In the rows, zero is written as 128.
These are runs of 7 systems, one row a step. Runs of the same system follow the same rule from any start.
W, run 1:
[[130 126 131 160  51 151 153 140  95 121 116 142  88 168 165  64 102 131]
 [145  24  82 133 107 154 127 136 102 129 163 150 157 124 119 125 144 169]
 [185 134 160  72 132  91  77 111 142 126 150 141 187  78 131 161 135 124]
 [114 200 185 109  94  92 125 129 117 149  79 154 133 151 158  81  97 123]
 [ 77  80  98 147 127 161 174 122  90 146 108 168 132 180  98  78 144 159]
 [159  77 119 112 170 152 116  82 157 102 148 147 173 104  77 176 180 122]
 [142 192 208 120 112 102  94 120 188 121  79 130 128  99 152 165 127  96]
 [ 52 142 126 155  96 140 167 171 115 182  66 143  87 159 147 104 110 153]
 [111  72  38 122 165 168 148 111 108 160 154 134 143 130  68 164 164 145]
 [187 177 137 116 155 110  72  70 172 109 142 116 147  91 116 184 140  56]
 [108 173 181 173 100 117 124 153 136 155  63 122  71 143 185  88  85  80]]
H, run 2 (11 x 18):
[[124 118 208 147 106 136 111 149 184  57 133 167 100 102 180 156 120 115]
 [ 88 114 177  98  72 143 103 189 147 170 116 118 143 142 185 151 151 180]
 [108 149  82  88 103 139 123 112 118 205 108 123 196 123  94 158 155 173]
 [122 182  71 124 157 129 152  64 119 136  87 173 169 102  92 129  92  77]
 [114 114 137 153 139 128 160 110 127 108  87 163  88 155 166  94 105  26]
 [139  72 180 141  97 125 125 135 146 155 132 104  60 156 154 135 202  83]
 [153 160 168 117 105 115  97 131 143 179 149 116  83  74  91 184 180 165]
 [127 195 107 101 130 148 119 155 105 152 113 183  98  88 108 161  70 182]
 [123 108  45 112 125 172 107 151 100 134 109 179 122 192 152 136  72 113]
 [144  92  85 165 142 124  56  93 136 159 144 110 147 189 137 130 142  54]
 [143 158 182 179 183  78  79 106 125 179 126  87 106 107 102  91 132  95]]
D, run 3, 11 rows:
[[126 121 125 109 175 134 111 121 150 127 109 125 134 162 108 162 154 104]
 [126 158 159 130 127 112 111 124 156 138 111 102 100 153 138 145 151  91]
 [101 145 140 164 137 144 141 143 132 152 109 111  69 119 121 127 130 125]
 [135 131  95 133 174 153 131 143 128 126 133 109  95 111  96 161 119 145]
 [160 155 109 114 149 104  92 139 147 103 144 105 113 133 136 158 107 110]
 [114 142 135 155 132 103 111 154 125 128 142 108  97 138 169 104  94 107]
 [109 106 122 155 172 139 137 151 101 137 157  90 114 120 121  91 117 155]
 [168 132 129 117 158  99 120 127 127 100 155  88 137 114  92 123 133 164]
 [146 151 157 129 109  66 121 144 138  75 133 131 116 124 144 114  97 143]
 [ 84 101 150 142 137 132 146 175 120 102 143 142 119 127 163  95  95 167]
 [109 107 129 112 156 146 136 148 127 106 166  93 187 114 125 124 137 186]]
Q, run 4:
[[127 165  91 166 115  81 114 111 112 144 158 119  70 159  71 112 135 157]
 [140 102 124 176 167 139 104 128 118  81 185 173  88  99 103 121  93 148]
 [192 128 165 105 178 174  88 167 126  98 127  98 113 121 151 124  85 133]
 [154 150 135 126 121  89  89 170 139 137  97  51 123 184 129 115 124 172]
 [ 84 108 105 166 153  55 112 143 118 129 168 124 147 131  99  99 112 195]
 [129 127 132 111 210 143 147 127  94  81 176 130 162  81 115  88  83 157]
 [174 166 151 106 149 141 165 137 135  52  95  51 143 153 136  91 106 140]
 [ 96  99 138 172  90  63 154 161 168  77 108  69 143 157 148 101 137 170]
 [ 70  65 138 128 140 103 168 165 120 116 179 121 188  61 164 107 121 177]
 [144 166 126  49 131 157 196 126 103 102 131  82 207  77 148 112 113 149]
 [121 168  92 125  46  96 201 107 153  62  79  87 177 164 140 109 130 131]]
W, run 5 (11 x 18):
[[128 129 154 101 101 105 175 100 121 143  37 145 164 174 105  82 159 129]
 [100  83 139 153 109 104 157  81 146 128  99 201 127 135  65 136 190 139]
 [110 123 175 114 137 169 126 106 164 139 117 198 119  71 119 198 162 106]
 [114 178 141  96  94 193 126 138 155 185  52 129 123 135 145 187 144 111]
 [ 93 142  53 170  90 135 118 107 135 208  68 120 136 161  98 154 146 119]
 [121 111  76 179 176 116 102  82 128 193 122 158 123  82  87 156 127  59]
 [174 134 150 112 189 147 111 122 124 175  84 130  68 109 134 147 122  29]
 [167 123 138 139 116 146 101 148 120 185  80  93  29 203 119 129 160  97]
 [143 102 105 197 127 143  53 133 120 187 161 123  52 141  74 147 155 162]
 [173 156 124 146 196 171  32 150 113 165 163 135  87  77 108 162  71 141]
 [174 179 108 107 189 151  52 180 109 144  96  94  94 190 146 121  50 123]]
L, run 6:
[[ 91 104 102 117 163  61 133 145 115 124 132 155 119 173 107 114 120 144]
 [125 127 142 123 199 148 129 109 119  96 172 130 105 156  85 120 154 133]
 [148 186 173 138 140 156 119 133 147  90 134  75 103 134 119 122 132 154]
 [106 144 122 159 104 113 125 175 149 102 107  98 124 123 136 130  93 196]
 [108  90  88 127 170 110 131 154 132  99 144 138 166 103 109 144  99 178]
 [137 138 138  86 182 108 139 107 126  79 169 106 185 113 121 120 134 125]
 [105 156 165 140 105 107 161 117 132  82 153  82 153 144 153  73 139 135]
 [ 96  74 133 180  98 148 174 143 128  98 136 109 133 117 126  89 140 180]
 [164  74 144 115 127 155 157 126 134  96 132 131 162  57 108 140 145 167]
 [147 151 172  75  78 105 152 117 139  89 146 139 181  80 163 135 132 136]
 [ 70 120 128 129  54 135 157 122 115 124 158 160 181 135 185  95 128 135]]
L, run 7 (11 x 18):
[[125 148 107 133 114 150 131 124 145  89 145  81 152 146 139 131 129 137]
 [118 109 125 174 119 107 119 132 146 115 141  98 154 103 138 117 122 142]
 [126  93 141 126 154 109 162 141 114 122 130 122 143  83 132 103 119 140]
 [148 124 135  85 116 118 176 124 115  99 136 119 141 128 125 113 146 141]
 [124 128 138 133  73 130 137 107 134  93 163 137 138 136 135 120 154 140]
 [116 105 148 157 104 169 119 126 127 125 153 145 146  93 153 113 119 139]
 [146 108 138 106 116 159 140 132 112 146 104 123 174  96 147 117 122 135]
 [140 119 125 102  79 101 142 101 128 134 103 140 175 134 132 123 149 115]
 [102 103 145 148  93 118 134  92 130 135 135 180 138 130 139 116 151  93]
 [120 102 159 124 125 186 143 117 116 161 119 153 115 115 145 122 152  94]
 [156 138 133 101  82 162 132 120 130 173  86 120 124 127 133 155 160 107]]
P, run 8 (11 x 18):
[[125 120 115 132 103 122 135 130 124 148 105 160 150  94 100 136 123 177]
 [121 136 120 101 154 130 125 121 131 105 109 188 152 121 124 145  97 122]
 [123 140 126 117 133 148 117 106 138 112 118 134 137 179 154 127 126  73]
 [116 113 119 161  99 145 135 102 135 153 129  94 138 144 134 118 171  97]
 [123 114 136 143 119 126 155 116 130 163 113 125 125  65 106 143 153 135]
 [138 149 146  98 132 125 138 143 132 134  95 169  93  95 122 161 115 128]
 [125 138 112 115 115 144 100 138 138 120 130 165  92 172 142 161 116 110]
 [113 111 102 157 123 151  84 114 129 149 173 126 138 146 142 137 136 103]
 [132 127 128 151 153 122 113 112 112 182 132 105 141  84 124 112 126 103]
 [146 135 137 126 157  96 141 133 111 160  84 133  84 116  99 118 122 117]
 [126 104 138 124 147 112 127 143 137 114 129 157  69 164 104 148 147 134]]
P, run 9 (11 x 18):
[[ 66 117 134 136 165 120 118 115 148 166 127 175 134 123 104 161 158 117]
 [103 156 161 120 188 169 108 128 143 160 116 127 101 117 131 156 133  89]
 [132 157 125 159 138 145  96 140 151 158  94  93  67 147 120 158 132 108]
 [ 96 105 103 183 136 100  98 151 149 153 139 121  86 117 111 161 130 142]
 [103 116 127 125 196 101 108 167 122 153 161 125 106  88 137 149 105 129]
 [143 166 128 101 188 109 103 157 110 141 139  88  79 149 125 125 108 119]
 [132 141 115 167 148  94 109 139 121 115 161  85  75 173  97 104 132 157]
 [115  90 145 166 173 104 120 157 122 102 184  98 115 106 117  99 120 177]
 [156 127 164  92 183 105 122 178 116 105 141  75 136 114 137 103  99 173]
 [148 165 127 105 132  84 124 155 125  89 121  77 136 186 111 100 112 190]
 [ 90 126 119 149 131 104 149 134 128  60 168 107 167 163 111  87 121 202]]
H, run 10 (11 x 18):
[[123  62  97 185 143 197  86 141 109 176 124 142 138 109 163 117  87  98]
 [209  93 130 112 153  96  77 137 134 171  69  82 145 140 129 130 129  86]
 [137 180 149 126 142  16 111 110 125 138 112 140  90 164  76 108 136 134]
 [ 78 118 148 143 183 146 146 132  92 122 177 191  57 141  91 104 132 160]
 [167  90 132 114 176 242  97 154 137  98 149 114 102 142 126 165 134 141]
 [162 169 103 153 113 118  54 153 184 103  98  66 146 156 126 169 102 161]
 [ 46 139  89 180 154  48 114 156 124 155 122 122 150 128 119 101  76 174]
 [105  60 100  93 236 143 170 142  79 141 151 116 148 134 115  91 127 120]
 [199 147 132  93 175 145 142  98 144  50 139  48 127 176 107 128 159  92]
 [101 190 154 206  94  82 138 124 170  46 157  80  97 132 122 107 121 167]
 [ 58  55 136 159 133 143 175 194 113 116 178 123 129  62 154 110 113 208]]
D, run 11:
[[ 80 144 168 140 133 111 124 136 126 128 125 176 100 154 167 103 104  95]
 [ 93 110 136 133 178 205 148 139 109 145 135  99 130 149 116 103 144 152]
 [172 147 118 126 126 121 105 108 159 115 122  69 156 122  82 157 162 155]
 [131 157 148 155  97  53 120 132 159 111  91 155  98 100 140 140 100 104]
 [ 75 100 126 121 174 152 167 176 102 133 123 161  88 131 153 113  96 127]
 [134 112 101  88 165 172 121 137 123 116 179  69 156 161 114 149 164 159]
 [156 177 147 156  78  76  87  94 166 109 145  88 146 110 135 136 141 113]
 [ 97 131 149 178 123 107 169 144 110 135  92 163  91  74 147  83  73 116]
 [124  73  86  82 187 172 177 164  90 116 133 125 133 136 106 127 124 171]
 [170 135 119  81  95  94  84 110 158  88 178  93 174 168 131 165 172 135]
 [ 98 160 191 187  58  86 113 112 145 129 135 155 116  96 181  94 112  97]]
Y, run 12, 11 rows:
[[109 143 159 118 137 168 139 136 104 119 171 162  95 114 156 111 110 119]
 [165 108 123 124 106 205 126 134 114 144 114 100 127 131 133 127 138 142]
 [164 136  97 157  86  95  92 101 146 133 112 110 154 127 107 137 131 132]
 [103 140 129 138 149  73 111 119 121 130 137 179 146 112 135 107  87 114]
 [126  95 142  79 173 156 150 148  95 134 133 141 127 154 146 105 126 117]
 [158 124 136 115 104 148 127 114 140 130 125  83 116 179 114 136 190 125]
 [109 169 156 184  99  98  98 103 158 130 128 140 116 110 111 128 136 139]
 [101 119 142 130 169 146 126 158 118 145 106 178 129  81 128 128  80 148]
 [161  98  86  68 145 155 132 156 126 124 105 109 140 161 128 165 130 132]
 [118 168 100 140  96  88 106 104 153 113 154  85 130 175 129 143 154 106]
 [ 64 147 158 184 154 119 136 119 117 147 149 142 113  94 140  84 105 114]]
Y, run 13, 11 rows:
[[137 113 113 121 126 176 144  87 114 149 147 145 149 104 109 136 157 107]
 [178 156 144 116 106 124 121  92 143 116  95 125 147 116 140 137 127  78]
 [116 127 135 139  77 100 131 134 124 129  96 167 124 152 161 100 105 117]
 [108  72 118 122 118 148 123 123 106 170 142 180 127 143 130 129 152 121]
 [162 139 141  95 133 141  98  98 134 170 127 126 131 128 123 159 166  85]
 [133 194 147 133 102 109 108 116 135 148  78 138 104 154 133 120 110 101]
 [ 94 105 109 158 130 143 120 141 115 156  95 189  95 166 122 114 106 130]
 [150  77 105 118 169 153  83 127 133 160 132 140 108 145 114 171 150  92]
 [158 181 142 116 139  92  78 133 144 159 119  89  90 147 138 151 129  88]
 [ 90 171 126 165 138 112 120 155 104 160 109 138  63 157 120  95  91 147]
 [129  77  90 155 196 171 113 144 107 143 136 144  80 142  78 139 127 147]]
Q, run 14:
[[142 177 184  84 185 109  89 148 129 126 114 155  71 172 110 139 120 126]
 [ 90 158 152 153 164 147  84 148 136 134 148 115  72 204  98 128 144 170]
 [110 122 121 185 203 159  72 133 142 137 159 104 124 120  78 140 126 178]
 [150 156 120 147 230 121  93 145 137 123 105  91 131  87  92 135  73 141]
 [131 154 112 129 202  76 136 178 128  94 100  68  83 161 120 110  80 133]
 [107 103 119 149 178  83 137 172 124  80 195  56  92 157 129  99 127 159]
 [133 135 151 150 169 119 126 149 121  82 208  47 144  69 135  95 111 180]
 [152 171 129 140 130 117 155 167 118  82 118  49 155  74 137  89  63 197]
 [124 102  78 131 114  86 184 183 125  53 110  78 162 137 148  89  74 196]
 [117  67 106 101 123  78 171 152 123  45 182  87 217 127 178  90 113 152]
 [123 136 163  96  96  99 185 116 115  79 161  68 236  96 192  58 121 132]]

Which system made each run below?
run 15:
[[155 127 112 144 134 120 113 151 149 135 109  64 127 101 116 152 127 149]
 [116 158  99 139 134  64 132 144 129 111 134 116 124 111 112 130  99 159]]
 -> Y
run 16:
[[142  69 114 130 114 134 125 130 117 119 138 165 152 107 180 114  98  85]
 [156  83 157  76 113 114 129 140 116 156 119 113 157 135 164 114 157 107]]
 -> W
run 17, 2 rows:
[[122 114 120 106 162 166 141 142 113 142 180  96 129  87 138 148 141 127]
 [165 177 120 115 113 131 151 117 124 119 117  60 132 109 120 123 131 129]]
 -> Y
run 18, 2 rows:
[[ 80 134 137 208 117  78 153 106 126  94 123 120 148 139 102  52 113 167]
 [115  47 150 137 176 156 190 154 114  80 134 141 150  77 131  89 112 162]]
 -> Q
run 19:
[[112 120 114 112  91 128 181 135 125 120  95 149 105 146 113 135 150 150]
 [114  97 117 113 107 143 129 116 154  95 158 162 146 132 135 170 158 123]]
 -> Q
run 20 (2 x 18):
[[126  95 125 127 112  93 103 157 119 195  95 181 127  76 127 148 107 150]
 [137 140 106  55 161 122 138 108  91 158 118 193 140 132 111 141 119 101]]
 -> L
run 21 (2 x 18):
[[146 139  87  99 151 111 146 145 147 116  77 112 117 135 132 167 109  93]
 [100 127 108 127 123  82 126 136 138 123 157 116 101 168 156 138 138  88]]
 -> Q
run 22 (2 x 18):
[[147 130 113  83  83 135 161 167 133 123 118  63  96 162 128 155 168 170]
 [ 88 178  96 181  86 112 124  93 150 115 176 129 120 108  92 148 143 162]]
 -> Y
run 23 (2 x 18):
[[159 187 117 112 136 117 178 115 120 148  76  85  79 109  77 139 142 119]
 [113 122  97 159 106  90 147 144 162  76 130 155  53 139 110 171 133 133]]
 -> Q
run 24 (2 x 18):
[[155 117 159 110 132  98 136 125 122  83 168 166 104  91 119 127 126 141]
 [141 157 174  98 114 162 117 156 133  93 136 131 117 138 160 125 111 154]]
 -> Q
run 25, 2 rows:
[[ 93 145 158 138 183 124 115 116 108 150  91 188 171 121  96  88  91 154]
 [117 142 140  94 179 162 163 113 139  92  63 139 161 178 105 118 134 121]]
 -> L
run 26, 2 rows:
[[118 141 140 129 158 123 130  51 129 103 124 153 204 153  82  92 149 116]
 [120 110 203 123 155 123 140 111 160  81  85 149 165 148 150 101 137  94]]
 -> Y
run 27:
[[112  92 138 146 109 130 123 135 145 148  89 114 144 166 129 120 156 134]
 [106 117 139 134 133  89 117 116 150 159 116 145 132 113 105 155 162 127]]
 -> Y
run 28, 2 rows:
[[128 150 119 141 146  77 107 130 127 118 155 136 112 108 137 126  90 112]
 [122 116 140 117 149 133 129 157  93 135 156 121 106 145 153  90 110 135]]
 -> H
run 29, 2 rows:
[[168 145 133  84 113 151 146 142 110  92 154 123 106 121 162 127 110 119]
 [140 121 116 123  62 128 121 137 125 105 146 115 141 170 160 109 128 141]]
 -> W
run 30 (2 x 18):
[[150  98  77 123 162  79 142 151 124 100 138 129 114  85 135 149  81 103]
 [143 132 122  83 141  64 141 136 108 105 165 119 103 155 157 115 124  81]]
 -> P
run 31 (2 x 18):
[[ 88 135 146 114 160 119 163 154 122 102 129 154  99 130 148 117 102 124]
 [123  96 121 104 119 174 142 146 127 117 150 102 112 172 150 140 162 125]]
 -> H
run 32:
[[138 107 135 185 146 174  94 105 137 136 121 127 106 139 116 118 134  96]
 [143  81 148 158 144 109 101 137 150 160 100 113 119 101 124 139 144 108]]
 -> P
run 33 (2 x 18):
[[111  98 170 146 147  95 124 125 148 121 147 131 116 120 129 123 155 113]
 [116 146 175 114 147 147 136 145 123 149 136 120 113  85 133 129 131 147]]
 -> Q
run 34:
[[151  90 114 168 182 105 102 108 110 150 128 163  78 124  92 116 120  86]
 [172 116 173 117 188 124  85 149 128 119 135 131  54 142 124 135 122 103]]
 -> H
run 35 (2 x 18):
[[140 125 151 126  93  87 178 164 152  84  87 107 121  89 134 130 119 173]
 [ 83  98 115 105 106 102 168 178 139  91 143 158 128 104 153 155 111 179]]
 -> D
run 36 (2 x 18):
[[131 118 107 124 132 177 146 133 112 104 146 132  82 171 103 127 141 152]
 [148 122 115 148 118 151  82 123 159  92 161 116 137 130 123 164 133 143]]
 -> W
